Each path below is one point turned by a fixed rotation once a step. After each direction that follows a path, write how fast that rotation turns it, in degrees each step (0 if it stays still).
Each turn is a multiple of 5 degrees from 10 to 175, or 0.
Each row of a path follows its step; steps can be skipped.
Rotation 1:
step 5: [ 32   1 -17  -4   5  27  -3 -82 -10  -2  15  14  26 -44  24  16 -12   6
 -39 -19 -21  10   1 -29 -30  24 -20  21 -23 -26  -3  44 -16 -19 -43  -9
  -3 -29  39   4  -6 -27 -22  15 -15 -17 -19  18   0  21   4 -40  17 -16
  12 -18  25  24]
step 9: [ 12   3 -24  27  36 -39   2 -24  38 -25 -58  21 -25  -2  35  29 -16  30
  24   1 -11 -13  35 -22   9 -40 -33 -21  22   3  -6   6 -17  42 -36  -3
  17   2 -39 -13 -14  20  -7  29 -21   1 -20 -15  39  10   3  -3  41  10
  -8  19 -13 -11]
step 11: [ 32  39  25  -5  -4   3 -39  12 -44  15  41 -23  10  12 -13 -26  -3  12
  -6   4  24 -14  13  11 -18  36  23 -43  18   0  -3  14  10  23  15 -76
 -28 -16   8  19   1  -6 -10  11   9  -9  14  -3 -14   1  16 -56 -23  -7
 -11 -47   4 -31]
step 16: [-53  -7  32   8  -3  -4 -17  -7   4   6   8  48  17 -42 -71 -35 -16 -20
  -8 -42   1 -35  19  -8 -16 -16  21  -4  -4 -12  14 -31   3   8   9   8
  23  -1   0   4  16  -7  10 -11  16  55  15  -1 -10   5  28  17  18 -44
 -38  22  37  -5]
step 22: [-17  -3 -17 -41   6 -34 -35 -17   1   1  -8   3  -5  18  -9   9  18  -4
  29  31 -31  35  55  33   2 -10 -19 -52 -22 -14   5 -50  -1  21   8  32
  21  -3 -22  -1  13  34 -23  45 -25  24  13  37   0  -5  32  21 -32  18
  -7  23  -8 -19]
step 25: [-23  24  29  21  50  30 -19  24   6 -13 -68   5 -15 -11  -8   7  -1  17
   7 -10  16  12   8 -13   9   7  17 -37  15  41   8  -3  16  40 -30   5
  15 -21   5 -11  -9  20  -7 -13 -16  19  10   1  20 -19 -30  62  -3 -58
   3  46  -1  24]
step 31: [-13   8 -20  19 -27 -20  48  28  25  19  16   8 -18 -35  28  38  22 -19
  20  13 -20 -10 -18  13 -14  -3 -21 -28 -42  16  31 -16   5   9 -27  18
  12  44 -26  54   9   5 -27  -2 -19 -36  28  10  27 -45 -14   4 -18 -13
 -28  35 -12 -18]
Directions:
[ 12  -1  -3   7   1 -12   1  -4   1  -3  -3  -2  -2   1  -5  10  -4  -6
   2  -8  -3  -4   6   0  -8   9   0   9   9  -2  -2 -13   3  12   9  16
  -4  -8  -2  -6 -12  -8 -13  -2  -7  -1   6   8  -4  -9  -3   5   3 -10
   2  -8   2  -3] : 110
[ -2   7  -9   5  -1  10  -3  11   1  -9 -11   7  -6   2   3   5  -3  -5
   9 -11  -3  -3  -6  -4  10  -7  -6   0   8   4  -3   3  -5  -7  -3   2
  -3   8   7  -2  -3 -14  10  11   1  -3   5  -1 -10 -11  -6   4 -14  -2
  -2  -6 -12  -1] : 65
[  6 -13  -2   1  -6  -2   6   9   7   9   7  -2   6   2  -9   5  11   9
   1  -7  -2   7   2   1  11  -5   2   1  -5  -3   0  -9  -9  15  -6  -5
 -11   1  12  -3  -1  -4   3  -5 -10  -7  -1  -4 -10  -1   3   0  -7  10
   9  10   3  -3] : 160
[ -4  -1   1 -16  -4 -11  -1   1  -7  -3  13  -7  10  10   1   4  -4  -7
  -1  -8  -4  10   6  -2  10   0  -4  -1  16   6  -5   8   1  -3  14   3
   8   3  -5   9  10  -6   2  -5 -10   6   0   3  -6   1   1   3   5   8
  -3   4  -6   0] : 70
[  4  -3   0 -11  -5  -2 -15   0  12   2   0  11   4   8  -3   3   6   4
  -3  -8  -4  -6   5   6 -14 -12  -4  -4   9   3  10  -3  -6  -2  -8   2
   3   8  -5 -12   1   1   4   6   5   2   0   0  -1   7  13   3  10   4
   3 -14   3  -5] : 60
[  5   6 -10  -2  12  -2   7  -2   4   3  -5   0   8   1  -7  -8  -4  -4
   5   2  15  13   4   4 -12  -1  -7 -11   1   3 -17  -8  -1  -3  -5 -12
   0  -2  -7   0  -9   7   4  -2  -1   2   5  -3 -15   4   3   8   2  -3
   1   3  -8  -6] : 135
Rotation 2:
step 0: [  9   1  12  29  11 -11  15 -17  -5 -14  44  -2  -8 -18   9 -21  20 -28
  21  34 -18   0  10 -15  -3  11  41 -38 -36   5   5 -31   1   8  30 -11
 -16  -5 -20  39 -32 -44 -16  73  31 -31  -9  13  46  31  16 -13 -17  18
 -47  -7  21 -18]
step 1: [  9  13  -9  -8 -11 -26 -21  18   4  56  34   0 -20   3   6 -18   1  42
  44   6 -16 -14  28 -11  29  19  45 -56 -29  11 -30  33  40   2  32 -51
   3 -37 -11   0  19  -3 -44  25  -3  -1  42 -25 -17  -2 -17  19  18   2
   1  28  -3   1]
step 10: [  3 -24 -33  29  -1  -5  26  35  23  14 -11  21 -21  35   8 -29   0 -12
  38  -3  -3 -12 -20  -3 -22  -6  44  22  35  16 -23 -21   8 -14 -22 -39
 -14 -30 -54 -22 -40  -8 -30  34  72 -24 -33   5  -3  -7   2   8  19  -9
 -11 -25  -5  29]
step 15: [-36  37 -16  33  -6   7  38  26 -24 -13  16  -6 -61  15  13  -2   9 -17
  33   4  16  29  10  -4  -7  -6  56  21 -43  18 -60  45   2 -29   1   0
   0 -12 -11  26 -24 -29 -56   8  29 -12 -10   9  40   0  24   4   1  22
  -1  -9  12 -10]
step 22: [ 14  -2 -39  35   8  -1  34  17 -25 -16   7  -5 -25 -43   3 -10   6 -30
 -12  -2 -22  14 -33   1  27  14  16  -2  14  41 -18  -7  -9 -33  44 -21
 -20 -35 -11  26   6 -43  15  47  25 -38  42 -17 -28  41  -6  39  -3 -10
 -35  37 -26   5]
step 29: [-21  -5 -59 -34 -18  -9  15   8  21   6   1   6 -57  20  -4 -23   3  25
 -12  14  15   6  17 -25 -50  10  21  -5 -24   9  21 -16 -23   6   0  -9
   5   5 -25 -12 -17  -6 -42  57  27  -7  43 -16 -20 -15   0   9  11  16
 -69  -3   2  57]
step 32: [-27  23   8   4 -23   8   9   9  22  -6  37  -7  -7 -14  20 -66  16 -10
  27  -9 -27 -10  26 -16   2  20  58  17 -51   2 -12   3  14 -15  -2 -40
  22 -36 -53 -28 -36 -10 -19  35 -12 -35   3 -15 -15 -20  37  28  32 -18
 -11  18 -34 -13]
Directions:
[-7 -9  1 13  3  2 -2 -4  3 -1 -1  6 -1 -5 -4  5 -9  2  0 -3 -1  1 -3 10
 -1  6 16 11 -4  9  5  3 -8  0  4 -2 -7 -7 11  3 -9  5  4 -3  0 -5  7 -3
 -5 -1  9 -9  3  2 19 17 -2  7] : 140
[  6  -9  -8  -3  10   0   3  13  -7   8   6  11  -6   5  -6   8   6   5
  -5  -6  -5  -4  -1   3  -2   2  -5   1   6   0  -3 -13 -12   5  -7   3
  -1   3  -1   1  -4  -4   6  18  -9   3   6   1  11  10   0 -12   0   4
  -2  -4  -6  11] : 60
[  7   2  -8 -10  10   0   0  -8   5  -2   6  -3  -9   2   1  -6 -13  -4
   1  -1 -11   5 -10   7  -7   0 -13   2   3  -3  -8  -4  -4  17   1   3
  -4  10   2  -3  10   7  -2  -4  12  -5   1   1  -8  -6   1   3   1  -5
   8   0   4  15] : 45
[  6  -2   4  -6  -1   2  -5   3   1 -15  15  -3   9  -3   0  -6   7   3
 -14   5  -9  -4  -5  10   4   8   0 -12  -6  -1   8  13  -5  -2  -8  -4
   4   7  -2   3  -6   3   5   2  13  -1   6  -1   2   7  -5   4  -3  -6
   0   8 -15  -2] : 135
[ -2  -1  -3   5   8 -11   5  -2   2  -2  -5  -1   6  -4   4   5   9   5
 -14   9   4   3   2   8  -3 -10   7   1  -5 -15  -5   2  -6 -11   2  -6
   0  11   7  -4  -1  -2   1   2   4  10   6  11 -12 -13   5  -8   2  -1
  -5 -11   5   8] : 70
[  3  -9  -1  -3   4   1  -4   3   1  -3  10   2  -1  -9   9  -3 -10  -1
  -5   2   4   8  -2 -15  -1  -6  -5   4   0  -1  -2  -2  10   3  -3  -1
  16 -12  12  -2 -13  -7  -7  -7   3  -4   4  -1  -3   9  12 -12  -5  -8
 -11  -1  -3   4] : 100
[  0  -4   1  -5  -5  -9  -9 -10   0   0   8  -5   5   5   3  -1   1  -3
  -3   7  -6 -12  -2  -5  -3  17  -2  -5  13  11  -7  -4 -12 -16  12   2
   0  -7   1   0   3  -4  -1   2   2  -2   7  -1  -1   3   5  -4   7  -2
  -1  -6  16  -3] : 65
Rotation 3:
step 1: [ 42 -73 -33 -27  48   4 -11   3 -20   7   4  12  -8   3 -44 -36  38  33
  32  23 -36 -18 -16  19 -29   9 -17 -23  -2 -32 -40  32  15 -30  21  24
  31  -4   2 -48 -19  -3   9 -37  17  31  -4  30  38   8  27  18 -19  26
 -38  23  19 -20]
step 4: [ 20 -34 -28 -62  34  -2 -45 -25  15   2 -15  31  -1 -16 -61 -11   9  10
  74 -50 -54  19  36 -17 -16  13 -48 -12  17   9 -15  20  -9  -5 -13  -4
  26  12 -27  15  24  35  34 -11  12   7 -10 -10  14   1  39 -10  27 -12
 -14  21 -14  36]
step 8: [ 36 -46  34  -6  -8 -17 -22 -19  -1 -25 -26 -26 -10  10  50   7  -2   4
  -2  -9 -31 -23 -24  37 -22  -8  25  -9  11 -38 -16   1 -16   1  24  24
  35 -43 -89  -5  40  28  18 -19  67 -14  10 -32  17  35 -11  28   1 -38
 -10 -28  -3   1]
step 14: [ 35  -4 -18   0  23 -26   8  -9 -33 -20  21 -10   4   5 -12  38   8 -11
  32 -37  -7 -28 -24 -10 -12 -28 -58  35  16   0 -17   0  -9 -34  23  25
 -26 -55  20 -27  -1  60  12  59  45  36  -1 -23   1  17  42  29  19  42
  17 -15   3  47]
step 15: [  5 -38   0 -10  -4 -26 -13 -31   1  11  -9  41  27 -24 -43  41 -29 -31
  29   4 -56  62 -35  -1  20 -20   5 -24  20 -36 -24   6 -22 -40 -40  29
  18  -3 -33 -10  -1   8   4  12   7  23 -25 -55  55  -8  23 -15   9  42
   5  -1 -31  38]
step 21: [-28   3  21 -45  54  59 -18 -56  -6  27 -21  21  -7  46 -10  12   1  21
  12 -31 -39  21 -14  17   7  37 -55  20  11  23   3  25 -51   1  23  24
  -9   3 -45   4  11  44   9 -57   9  32  -9  -3 -20  -1 -15  15  18   7
   7  -7   9  44]
step 24: [-11 -27  -4  -4  16 -29 -37 -39 -17   3 -57  -7   6  36  -2  -1  11 -26
   4  49 -49  26 -42  44  30   4 -36 -13   3  10  29   6  -9 -20  -2  14
 -29 -28 -28 -23  28  -8 -26  -4  67   6  21 -33 -25 -39  -1  27  25  -9
  24 -26   6  57]
Directions:
[-13   6 -11  -9 -11  -1   0   0   8  -8   8   6   4  -2   8   7  -2   4
  13  12  -6  -2   9  -4   7  -5   7  -1   1  -5   4  10   2  -2  -9  -4
   7   0   7  -1   6   8  -1   3  11  -5 -14   8 -10  -3   1   1  -5  -8
   5   3   3   5] : 160
[  1  13  19   3 -12  -3   9  -6   0  -1   5   5  14  -2   6   3   7  -3
   3  -5   5  -5  -7   6   7   1   4 -16   1  -8  -6  -8   2  -6  -4  -3
   7  -2  -6   1  -7 -12   9  -7  -2   2  -8  -2   9   3  -2  -6  -5  -2
   0   2   4   6] : 145
[  1  -1   3  -3  -2  -5  -5 -15   2   5   2   5   3  -3  -7   8  -3 -14
  -2   6   2  11   2  -2   9  10   1 -10  -3  -4  -5   8  -6   9   2  16
  10  10   3   2  -2   0   0  10  -9  -4  11   9 -10   5  -8   0   6  -1
   3  -6   1  -4] : 170
[ -9  -3 -12   6 -16   3   4   2  11   1  -6   5   3  -8  -7 -10  -2  -5
   6  -3   5  -7  -8   0  -3   5  -2   1  -5   4   8  -6  -3  -5   6   3
  -3   9  -2   1  11 -12  -4   1   5  10   8   6   1  12   6  -1  13 -10
   1   4  -1   8] : 55
[  6   1  -1   8  -7   0   8  -4   9  -4   0 -10   1  -6   8  -5  -6   1
   2 -11   7  -9   2   2  -6  -7  -3  -2  -1  -5   1  -1  -1  -6   0   1
   0 -11   9   4  -3  14   5   5   4 -12   0  -1  -4  12  -7  -1  10  -1
   2 -21  -2 -14] : 125
[ -5  -9  12  -2   4   7  -5  -5  -6   2   6 -14  11  14  -6  -8   3   4
   6  18   6 -10  -3   2   3   3  -4  -5   1   2   4  11   7  -5   1   1
   0  -6   8   0   5  -5  -6 -12   3  -4   7   4   2  -4   5 -10   6  -8
   1  -6  -4  -3] : 95
Rotation 4:
step 8: [ 48  32  29  23  11  -3  -2   3 -23  30  12  26  25  42 -25  -9   2  14
  28 -21   7   3  -9 -23  12   4  30  17 -12  15  24  -2  20 -25  11 -24
 -24 -19   0  -7 -26  23 -25 -25 -58  30 -13 -13  13 -24  15 -28 -32  24
  32  44 -45   9]
step 9: [ 77  31 -24 -16 -30  -9 -24 -17 -31  -1  12  -3 -16  -2  -3  37  -2  -4
  14  -3  19  29 -31 -24 -40  17 -27   6 -12   5  -2 -11  16 -35 -37   4
  20 -54  16 -24 -19  42 -12 -28 -13  13 -37  15   6  -1  -9   0  13 -14
 -44   2 -11 -26]
step 17: [  2 -40 -10  12 -10  12 -18 -16  -7  44   4  -8  14   8 -18  15 -12   6
   6 -50  54  46 -38  26   0  14  14  19  39 -22  -9  -3  33 -40  20   0
 -31 -50 -46  11   0  25  -7 -47   3  29   3  -7 -12  19  13   3  19  -6
   2  19 -22   5]
step 18: [ -4 -23  24 -25 -42  50  -2   4 -26   1   4 -16   5   0 -11  44 -17 -21
  18 -36  31 -24 -49 -14 -21  -3  21 -24  -4  36 -28 -17 -20 -30  -5  60
  39 -34  22  34   2  13  28 -38   3  -7  13  -5  24  -6  -7   1 -20 -12
  16   2 -19 -15]
step 22: [ 10  -9  30 -16   7 -15 -22  24  -8  23  41 -34  11  20   1   2 -20  -4
  -5  33  41 -41   5  -4  -9  10  12  -1 -11   1 -30   8   6 -27   5  41
  -4  28 -11  15  65  14 -16   9 -13 -20  39  -1  32  12 -27  16  10 -16
 -47  28 -63 -20]
step 24: [ 10 -11  10   3  -5  -4 -24  41 -24  -7   4   8  -2  21 -31  66  -2   5
  24  13   7   2 -35  16 -23   7   5  17 -26 -20 -10 -80   2   0   9   4
   5  -6 -16 -14  -9  21 -11  22 -10  39 -45 -31  -2  -1  27 -33  15  13
   2  67 -25  14]
step 31: [-14 -10  19  40 -13   7  -9   3  19  10  20  -5  39  36   7   0 -64   6
  13   4  21 -22 -31  30  -6   7 -12  21 -40   1  17 -19  24  41 -42   3
   2  16  24 -26   6  17 -40  -6 -44  19 -27 -19  50 -17 -19   2  -2  -5
 -41 -13 -27  18]
Directions:
[  6   3   4   2 -10 -13  -1   3   3   6  -5   3  11   1  10  -9   7   4
 -17  20   8   7  -6   4 -14  -2  -3   0   0   6   4   2   2   4  -3   8
   5   9   3   2   8   5   4  -2   3   2   6   4  -4  -1  -4   6  -1 -15
  -4  -1   3   4] : 115
[ -6  11  -1   0  10  -2   1  -4  -7   5   0   4  15   9 -10  -8   4  -4
   6   0 -11  -7  -9   0   5 -11   3   6  -6   3 -15  -7  -3  -5   1   3
  -9   0   5  -3   9   5   4  -3   5  15   5  -4  -5   4  -7   0  12  -1
   0  -9  -2  -5] : 155
[ -7   5  -5   9   7  -5  15   2  -5  -3   7  -2   0  -4  10   7  -1   9
   3  -4   4   0   9  -4 -19  10   8   1   1   6   3   1  -5 -10  -9   2
   3   7   4   7   5   1  -1  -7  -5   4   8 -12  -4   3 -12  -7   5  12
   7   0   0   1] : 155
[  4   2   3   0  11   6  -1  12   4   3  -4   1  -5   4   1 -10  -1  -4
  11  16   7 -15  -5  -6  -1  11   6  -2   4   5 -10   1   5   2  -3  -5
   4   2  -4  -4 -12   1  -4 -12  13  -4   2   1 -10   6   3   1  -2   6
   0   5   3  14] : 130
Rotation 5:
step 2: [  1 -29  24  16 -16 -16  22  32  -8 -31 -45  -5  31 -13 -11   8   5  15
 -17 -32 -17   3 -13 -38   3  26  -2 -53   4  33  14  32  24  36 -23  15
 -14 -22  20   2  36 -27  24  13 -25   4  -1  30 -40 -29 -12 -29 -25  37
   6 -55  14   4]
step 4: [ 42  26  -4   5  12  30   0  10 -41  -7 -24  13   0  -1 -30  25 -29  31
 -40 -61  -9 -31  14 -11   1  35 -11 -22  18   9 -13  26   2  14 -24  49
  23  30   5  23  35  23  15  62  26   0   1  11 -10  -6   4 -23 -45  -5
   6 -31  -4  -5]
step 6: [  9  16  15  10  23  12  42 -22 -35  23 -35  17 -27  17   2   6  34  23
 -15  -4   5 -35  57  35   5  25 -22  -3 -17  21  -7 -17  14  -5  -1  24
  14  32  11  17  -3 -14  -3  40  12  24 -21  -6 -79 -19  35  21 -23 -44
   9  -7 -29  11]
step 19: [ 17 -25  16  13  -4 -13  20 -10  22  -1   7 -36  35 -45 -45 -42   0 -14
  15  10   1 -53  -7 -43   3  -2  37  -3 -26  34 -32  -9 -18  32 -31  21
 -48  25   6  62 -30  20   1   7  -6   6  10  17 -40  -3   7  -1   4 -21
   3 -10 -10  16]
step 20: [ -8 -15 -31 -17 -23   0  44 -33  -5 -13  -6  13 -14   8 -13  -9 -26  32
 -26 -38 -17 -12  31  -9  23  22  -4   1 -26 -40  18  36   3  34 -13  64
 -30  41  -1 -12  50 -33  30  17  24   8 -10 -22 -23  -3 -10 -28 -32  23
  31   8  -4  15]
step 24: [ 23 -56   9 -19  24  24   0  -1  -9 -11 -26   8   0 -27 -10 -21 -16 -23
 -20   0  17 -38  24  14 -25 -11  30  19 -31 -13 -53 -11 -13  23 -14  16
 -49 -16  28  46 -34 -15  14   4 -17  27 -24  -8 -11  -7  46   9 -32 -52
 -12  28 -23 -14]
step 28: [ -8 -39   0   7  -1 -13  25  -1  -3 -47 -38 -78  24 -32  -8 -45  -4  16
  12  20 -23  44  -4 -18  18  12   2  13  -7 -13  17 -39   1 -19   5 -16
   2  10 -20  -3   2 -53  24  -4 -28  43 -26  10 -11  -7 -21 -51  -9  -6
 -19  -6  18   7]
Directions:
[  2  -6  -6  -3  -8  -1  -6  13   5   0   3   6  -2  -6   2   1  12  -1
  -9   4 -12   8  -3   3  -2   1   3  16   8 -14   0  -3  -5  -4  -3  -5
   1 -10   1   2  -1   4   2  -7  -3   5 -13 -11   0 -16  -8   3  -3 -12
   0  -3  -4  -9] : 25
[  1   3  16   6  19  -2   5   8  -6  -1   6   4  -5   1   9  -2  -5  -4
  -5   0  -5   3   1  -2  -8  -1  -8  -9   3   3   2   3   7   4  -3 -18
   9   5   5   5   7  -2  -6  -2   6   3   0  -8  -3   1 -13   2 -13  -7
  -3  -8   9   3] : 10
[  5  -8   6   3  -6  -5   1   4  -5   4  -6  -3  -2   8  -7  -9   9 -13
   7  -3  -5  -6  -6  -3  -4   0  -6   2  -2  -4   2  -2 -10  -3  -5  -2
 -12 -16  12   8   1  -5   0  -2   1  -6   7  -1   1   7   9  11   4   4
  -1 -15  14   3] : 130
[ -1   4   8   0  -2  -2  -2  -4  15  -3   3   7   2 -12  -2 -10  -6   2
  -5   1   6  12   1  -5  -5  -9 -10  -8  -7  -2   2  -1 -16  -7  -6  -3
  -5   0 -12   1   5  -4   5   6  -2  14   0  -3  14   4   3  11   8  -8
   4   3   2   7] : 175
[ -8  10  13   3   3   0  -7   4   0   2   2  -7   4  -2  -9   0   7 -10
   9 -12 -13  12  -3   1  -7   2   2  -1  -3  10   3   8   2 -12  -9   4
  -5   9   3  -3  -8   4   3   0 -11   3 -14   2   6  -1  -1 -14   1   6
  -1  -2   4  -6] : 155
[-13  -5  -6  -9   9  -1   3   6  -4   5  -8   0   2 -11   0  -7  -9  -6
  -8 -17  -9  -2   9 -11   4  -8  11   4  -5 -14   7  -7  -1   6   1  -6
  -1   1   7  -6   1  -7  -3  12  -5  -8  -5   1  -1   9  -1  -3   6  -4
  -4   5   0   1] : 85
